Each row has a name. Each piece below is followed by the name of the row it came from. Each question is about the rows just above it.

[-12  82  19 -36  39 -28   7  17  11  -1  40] : T
[ 68 -13 -36  19 -11 -13  76  76  -9  20 -14] : W
[-17  70 -13 -36  19 -11 -13  76  -9  20 -14] : J
Where do [-28   7  17] appear?
T
Where do [-11 -13  76  -9  20] appear?
J
Which row holds [ 70 -13 -36  19 -11 -13  76]?
J
The row with [-13  76  -9] is
J
Where do [ 68 -13 -36  19 -11 -13  76  76  -9  20 -14] appear?
W

[-32  45  66 -51   4  16] -> B
[ 53 -81 -66  11 -15 -29] -> M
[ 48 -81 -63  17 -11 -27] -> Q
[  8   0 -11  13 -14 -10] -> H
[-13   5   6  15  12   7] -> A
[ 23 -15 -70  69  -1  -8] -> F
[-33 -12  23   3  35  17] -> N
[-68  28  68 -15  48  38] -> C
[ -9 -37 -11  19  20   3] -> X
Where do [69 -1 -8] appear?
F
[ 53 -81 -66  11] is in which row?
M
Which row holds [ 17 -11]?
Q
asked: [-68  28  68]
C

[-25 -27  15 -28  25 -37] = Z
[-80  20 -62  22  54  17] = E
[-42   6 -22  -1  36   3] = G
[ 31 -10  66 -40   3 -23] = D
[ 18  11  -7   6 -18  14] = L
[ 55  46  50   4 -24  38] = Y
[ 45   2 -11  18 -44  12] = S
[ 60 -16   0  15 -62  -4] = K
[ 34  13 -25  23 -42  25] = P
[-21 -25 -49  16 -10 -11] = U
[ 39  -4 -12  17 -43   9] = R
[ 45  -5  -6  17 -49  11] = V
The row with [-25 -27  15 -28  25] is
Z
asked: [-5 -6]
V
Which row holds [46 50]?
Y

[-26 -26  15 -24] : sozi
[ 37 -55   2   4] : Fav
[ 11  -5  15 -24] : visov
[11 -5  8 15] : zene
The row with [-5  8] is
zene
The row with [11 -5  8 15] is
zene
asked: [ 11  -5  15 -24]
visov
asked: [-26 -26  15 -24]
sozi
asked: [11 -5 15]
visov
asked: [-26 -26  15]
sozi

[ -9   1  16  14   2   8  -1   5   1  -9  -2  -1  -5   6  -2 -13] -> Nabu
[ -1   2  -2   3   4   9   0  -4   3  -5  -4   0   8   6 -10  -1] -> megud
[-5  3  4  9  5  9 -2  2  3  3 -2 -4  3  7 -9 -4] -> bebib
[-15  -2   8   0   0   7  -3  10  -2  -1  11  -7  -2  -1   6   8] -> fevom
[ -7 -13  -5  14   8  -7 -10  -4   3  -1 -10  -5   6   8   0  -4] -> gugu
[-8 -5 13  6 -3  5 -2  2  2 -4  6 -2 -4 -2  5  7] -> gasep
[-35 -12   6 -10  -5   5   6   3 -10  24  18  11 -10   1  19   8] -> gim
[-10 -13  -2   5   5  -4  -1  -8  -6  13  18  20  -3  -5  12  12] -> Lum
[ -8  -1   9  10   1   6  -6 -17 -29  39  50  -3   1   5  -9 -13] -> pefo
[-20 -19 -82  25 -19 -55 -10 -17  -3  50 -29  39  36  -8 -36 -47] -> Sola
[-16 -13   2  -5   5   0   3  -5  -5  18  12  17  -6  -5  11   7] -> vireg
asked: [-17  -3  50 -29  39]
Sola
[ 14   8  -7 -10  -4] is in which row?
gugu
asked: [-3 10]
fevom
[ -4   3  -5  -4   0   8   6 -10  -1] is in which row?
megud
Which row holds [ 0  3 -5 -5 18 12 17]?
vireg
The row with [-5 11  7] is
vireg

[-30 -14  18 -16  -4  19 -12   2   0  27 -11  54   8 -32 -14  -7 -25   5
  -5  -6   8  10  12 -11  -2 -16  12  -3  10  -5  -4 -33   5 -11  -2 -26
 -12  -3  13 -28  -3  17  -7  -5 -20 -20]  vevub
[-17 -12  13  -2  -6  -2  -3  -4  -3 -14  -5 -12 -12  -9 -12 -10 -22  -5
 -11 -20   5 -11  -3 -11  16 -52 -30   2  14  -1   0 -18 -15  -5 -16 -14
 -15  24 -26   1  -3  -4  -2 -14  -2 -17]  mazuk
[-39  -9  67  42  -7  59   1  38  57  47 -14  14 -24  55 -16  62 -40 -13
 -32 -46  14 -30  50 -19  80 -77 -40 -26  84  -5  -4 -38 -22 -18 -16 -30
 -20  83 -32 -20  40  -9  21 -17  41 -39]  lifi
[ 39  57  15 -16  26  -5  -5 -25 -20  -1  32 -39 -33 -46  -7 -10 -37  44
 -35 -35  77 -32 -22  13  -6   9 -23   2   0  -3  26  76   3  57  54 -10
   4  -7 -12 -22  -3  27  -8  24 -13 -46]  kipog
[-17 -12  13  -2  -6  -2  -3  -4  -3 -14  -5 -12 -12  -9 -12 -10 -22  -5
 -11 -20   5 -11  -3 -11  16 -52 -30   2  14  -1   0 -18 -15  -5 -16 -14
 -15   1 -21 -17  23  48  -2 -12 -20  -7]  Bofe
[ 29  18 -14 -16  -6 -10 -12 -19 -17 -24   6  10 -14 -32  -3 -13 -13   8
  27  34  -1  17 -13  -3   5  -1 -33  -3   0  -1  39   6 -15  21 -13  25
 -18  -3 -15  -9  -8  12 -12 -16 -20  28]  Kis
asked: [-14  18]
vevub
[38 57] is in which row?
lifi
[-24  55] is in which row?
lifi

[33 13 -2 -7  0  2  4 -7  7 -1 26  2 18 -5  0] -> Rir
[ 33  13  -2  -7  -1  -3 -10  -9   4   0 -20  -6  15  13  -1] -> mubon
[ 12 -19   1 -30   2 -10  22  33   4   0 -20  -6  15  13  -1] -> kud
[-30 -11   2  21   2   7  -1   2   4  -7  18   0  26   0   0] -> Sato
[ 33  13  -2  -7  -1  -3 -10  -9  -5   7  10   0 -31  -5   0] -> tis
asked: [ 2  7 -1  2  4 -7 18  0 26]
Sato
asked: [-30 -11   2  21   2   7  -1   2]
Sato

[ 21  14 -23 -35 -21 -19  22  -9  -9 -21  11  15  37  -5   8  -5  16 -19
  40]  Sev
[  5  -4   4 -12   7 -58  18 -15  -5 -41  -5  11  17   5  -6  37  -4  31
  15]  Kib
[ 27  19 -28 -49 -26 -38  34 -13  -9 -35  16  20  52  -5   9   1  20 -18
  55]  ves
[  6  -7  11 -23  11  45 -21   2 -10  22 -10   1  -9  -7  12 -22   7 -23
  -7]  ret
[ -6   9  11 -23  11 -64  31  -4  -3 -33  13   1  16   8 -15  30  -7  30
  13]  fof
[ 15 -41  -1  36   8 -16 -28 -30  -7 -36 -51  23  -8  -1  12  43  -5  34
  -8]  reluk
[ 21  14 -23 -35 -21 -19  22  -9  -9 -21  11  15  37   1  -8 -32   1 -23
  -5]  Mosun
[ 25  16 -30 -36 -28  -2  19  -7 -11 -13  13  15  39  -8  13 -18  21 -33
  43]  fud
asked: [-64  31  -4  -3 -33  13   1  16   8 -15  30]
fof
[ -6   9  11 -23  11 -64  31  -4  -3 -33  13   1  16   8 -15  30  -7  30
  13] is in which row?
fof
[ 21  14 -23 -35 -21 -19  22  -9  -9 -21  11  15  37  -5   8  -5  16 -19
  40] is in which row?
Sev
Where do [ 11 -23  11  45 -21   2 -10] appear?
ret

